Where one turn sends some rows of the set: a few examples, then the rows asked:
K608: [-27  -1 -20 -16   5 -26  18 -24   6   0 -29  -6]
K567: [  6  31  39  -5  10  -2  19  14  -2  -8   8 -40]
K283: [ 34  35  -2   7   1 -22  17 -28 -13   3  11  -9]
K636: [ -1  19 -33 -17  26   8  -1   9 -26  -6   5 -19]
K646: [  6   9   0  -9  16  14 -22  22 -27   3  20  16]
K267: [  9 -22   0   9   0  -7  -8 -21   5   2 -15  28]
K944: [-31  26   3  -2  16   1  -3  21 -19  -6  32 -17]
K548: [-36 -17   6  24  -5  -6   9   2   8   6 -24  -8]
K128: [ 21  32  29 -15   2   2  27 -23 -18  20  19  11]
K961: [  3  48  18 -18  -8 -40  20 -10 -18  13  10  -3]
K40: [-43  -6  30   4   0  -6  15 -18  12   4   4  10]
K44: [-23 -23  -7   5   1   7  16  -5   1  13 -39  -5]
K23: [37 21 35 -6  1 -9 -8 24 -9 -4 -1 -9]
K407: [ 31  26  10 -33  11  -4  15  14 -13  -1 -19 -31]
K417: [-22 -23   9   8  -9  -3  -1  10   0  15 -33  15]

K44 goes to K417
K636 goes to K646
K23 goes to K567
And these:
K283 goes to K128
K267 goes to K40

Where one turn sends some rows of the set: a few examples, then the rows asked:
K136: [-15  19 -34 -54 -12   4  13  24 -16 -25  21  46   0 -28 -30 -10 -22   8
  -1  14 -31 -45]
K239: [ 10   7 -30 -12  28   7  30  26   1 -15  25  32 -26  10 -36 -33   2   5
 -21  16 -39   1]
K821: [-34  14  -4 -52 -10 -14 -10  17  -5 -31  -4  13   0 -39 -17 -30 -29   4
  17  -1  -8  22]
K184: [-35  32 -18 -32 -26  14  10  31 -10 -26  24   1  -1 -14 -30 -27 -14   7
   6  57   8 -31]
K274: [-38  21  40 -38  30 -10  22  50  -5 -16   9  29  -8 -15 -21 -54  -2  13
 -21  54 -53 -11]
K570: [-36 -19  31 -29  39  -4  30  47  -8 -11  23 -26  -9  -6   4 -51 -18  10
  -3  20 -31 -14]
K540: [-50  21   9 -52 -16   4  17  41  -5 -38   1  29  20 -39 -32 -27 -14  14
 -18  41  -7 -46]
K272: [-33  16  -1  -9  -4  13  -9  29  -5 -12  20 -30 -19 -17   1   1  -9  11
 -15 -14 -22  -7]
K806: [  8  28  21 -36  56  12   2  37   5 -11  23  32 -17  -1 -29 -20  13  17
 -18  32 -55  -6]
K494: [-11  19   2 -66 -11   1   9  24  -4 -20  14  25  -3 -44 -19  -6 -15  15
   5  -3  -3  23]
K593: [-17 -20  41 -42  53   5  33  50  -1 -11  23  -6  -3 -14  -3 -31  -7  18
 -19   4 -35 -19]
K41: [-36  12 -29 -42 -19  -8   4  25 -16 -31   7  43   5 -25 -34 -34 -31   1
   0  21 -30 -45]
K946: [-10  13 -27 -38 -10   3  -7  20  -8 -28   8  55   3 -16 -49 -23 -16   3
  -8   6 -25 -44]
K731: [-11  51   8 -34  74   2   2  27  -1 -28  13  12   0  -3 -43 -25 -16  12
  -2  14  21 -20]
K235: [-56   8  11  -7  -5  -2 -12  34  -6 -21   2 -23 -10 -24   0 -18 -15  10
 -21 -14 -27 -12]
K181: [-22  33  18 -25  23   1  20  43 -10  -4  33   5 -28   5 -17 -47  -1   9
  -2  68 -41   2]
K6: [-32   8  29  -9 -19  11   4  42  -1  -9  12  -3 -12 -21 -18 -10   4  16
 -40 -15  -8 -10]
K228: [-19 -21  41 -13  30   3  22  46  -1  -5  23 -15 -13  10 -21 -59  -3   8
 -14  17 -12  -9]
K100: [-21   0 -19  -1   9 -10  33  30  -3 -20  13  28 -22   9 -36 -64  -7  -1
 -20  31 -34   1]
K480: [-24  49  13 -50  79  -5  14  33  -4 -32   8  15   9 -22 -30 -19 -22  16
  -6  14   8 -27]
K170: [-40  50  19 -34  47 -12  27  41 -13 -24  15   4   0 -11 -35 -46 -25  10
  -2  40  30 -19]
K545: [  3 -14  22 -18  49  15  14  38   1  -4  34 -22 -19  13 -13 -35  -1  10
  -3   8 -19  -7]
K279: [-20  10   7 -49  -5  -7 -19  18   4 -30  -9  30   4 -34 -34 -29 -17   6
   3 -13  -4  23]
K649: [-38  25 -20 -58  20  10  -8  24  -1 -47   0  18  22 -40 -18  -3 -23  14
   0  22 -31 -49]
K144: [-22  51  10 -25  54  -3   9  31  -7 -23  17   3  -5   4 -45 -41 -18   8
   2  31  33 -15]
K159: [-16  14  15 -53 -23  -3   1  27  -1 -19   4  32  -1 -35 -35 -26 -11  10
  -4   0  11  25]
K466: [-44  47  21 -50  62 -13  28  41 -11 -30   9  11   9 -26 -26 -34 -28  16
  -5  28  13 -27]
K854: [-23  -2  -9 -37  31 -11  50  39  -2 -26   8  46  -6 -25 -19 -35 -10  12
 -33  15 -59 -15]
K61: [-14   8  42 -26  31 -17   9  43  -7 -19  11  -6  12 -14  -1 -40  -2  17
 -27  40  28 -36]
K152: [-14  19 -44 -33 -18   4  -5  17 -14 -24  22  34  -7  -9 -38 -25 -23  -1
   9  20 -21 -38]
K875: [-31  15  17 -24  -7  14  11  42  -5  -9  22 -12 -13 -31   1  10  -3  20
 -31 -17 -21 -13]
K13: [  1   8  25 -17  55 -12 -22  29   2 -27   2  -7  13  -3  -6 -32  -2  14
 -19  21  19 -36]
K844: [-18  17 -22 -40 -32   3  15  30 -15 -20  21  47  -3 -17 -44 -29 -18   4
  -7  25 -13 -41]
K180: [-17  25 -19 -17  -5  18 -29  17   7 -36   3  16   5   2 -55 -31  -4   2
  -1  30   5 -33]
K360: [  6  14  27 -40  56  -5   4  37  -4 -20  18  -6  13 -20  10 -10   0  24
 -23  25  15 -40]
K955: [ -9 -23  28 -26  66   7   3  35   6 -18  13 -11  -5   2 -11 -37  -7  11
 -10  -7 -37 -17]
K324: [-11  25  15 -10  43   2 -16  30   4 -16  12  17 -21  18 -37 -54   5   3
  -6  44 -46   1]
K135: [-27  26  14 -45  60  -4   4  35  -3 -23  13  17  -9 -17  -6 -31 -10  14
  -6  39 -75 -12]
K678: [ -1  18  14 -19  40  -8  -3  31  -9 -16  24 -27   1  -2   7 -28  -6  15
  -8  42  26 -29]
K531: [-15  20 -13 -52  -9   0  -8  15  -5 -21  14   7  -9 -32 -17 -14 -21   7
  20   0  -1  29]
K377: [-38   4  22  -7  -1   5 -19  34   4 -21  -4  -4  -4 -21 -17 -13  -3  12
 -35 -28 -23 -14]
K784: [ -7   2 -33 -24  49  -4  21  21   2 -31   9  35 -13  -7 -23 -31 -11   6
 -18   4 -64 -10]
K900: [-34   6 -22 -25  11 -14  57  37 -13 -20  21  21 -19 -14 -11 -49 -17   5
 -16  38 -47  -5]
K456: [-24  10  22 -33  52 -21  -4  35  -9 -30   6 -20  16 -22  19 -31 -17  16
 -12  33   6 -40]
K252: [  3  30 -18 -47  15  30 -12  22   7 -33  15  30  11 -19 -42   9   3  15
 -11  16  -9 -41]

K228 goes to K955
K324 goes to K135
And these:
K854 goes to K100
K821 goes to K531
K360 goes to K61
K152 goes to K136
K144 goes to K480
K180 goes to K649
K235 goes to K272

Where one turn sends some rows of the set: a few examples, then the rows asked:
K929: [-24  -5  -7  -7  43  38   0  16 -27  11 -20 -17 -34  24]
K487: [-32 -13  24   0  12 -18  -3   2   7  32   1 -28  -8  42]
K740: [-34  18 -10   1  31  -1   9  25  -4  -3 -12  25 -23  46]
K908: [  9   4   1  -1  -9  41  -9  32   1  22 -35  -6 -10  24]
K188: [-30 -23  17  23  27  12 -12  26  24  -5  27 -14  -6  30]
K676: [-13  27 -39  -5  -6  -5  15  10   3  -7   5   7  13  16]
K31: [ 12 -10  22 -14  41   3 -25  -1  -5   8  18 -23   4  28]
K825: [ -1   0 -23  20  -1  22 -27  29 -11  23 -27   8 -22  45]
K957: [-31   7 -11 -15 -14  -9 -13  -8 -14 -18  14  25  -9   0]
K468: [-10 -24   7 -10  -6  -5  -7 -21 -36  20  12  14   0  -8]
K598: [ -8  13  15   7   5  37   0  -3  -8  -9   8 -14  11 -19]
K233: [-46 -33 -24   0  20   3 -10   8   0  15   5  27 -20  41]
K741: [ 21 -22  -3   2  18 -13 -11  24 -25  -7  25   0  -6 -11]
K979: [ -1  23 -31   2  -9   9 -36  20   0  17   0  13 -36  29]
K205: [  0 -17  31  26  18  15  -8 -19 -13 -13   9 -11 -23   5]
K568: [-25 -25  -1  17 -10 -34  11  27 -14  17   8  -5 -18   4]
K484: [-22 -27   2  24  39  47   4  12   5  22  -3 -13  -1  22]
K750: [  8  29  -6 -19 -17  27 -19  23  11  15  -7  -2 -24   7]
K795: [ -3   3 -34 -12   6  35   7   2 -20   8  -3 -33   1  -4]
K987: [-40 -31  -6 -13   3  -8 -12  24   2  29  29  12  17  18]

K568 goes to K741
K908 goes to K825
K598 goes to K484
And these:
K676 goes to K795
K987 goes to K468

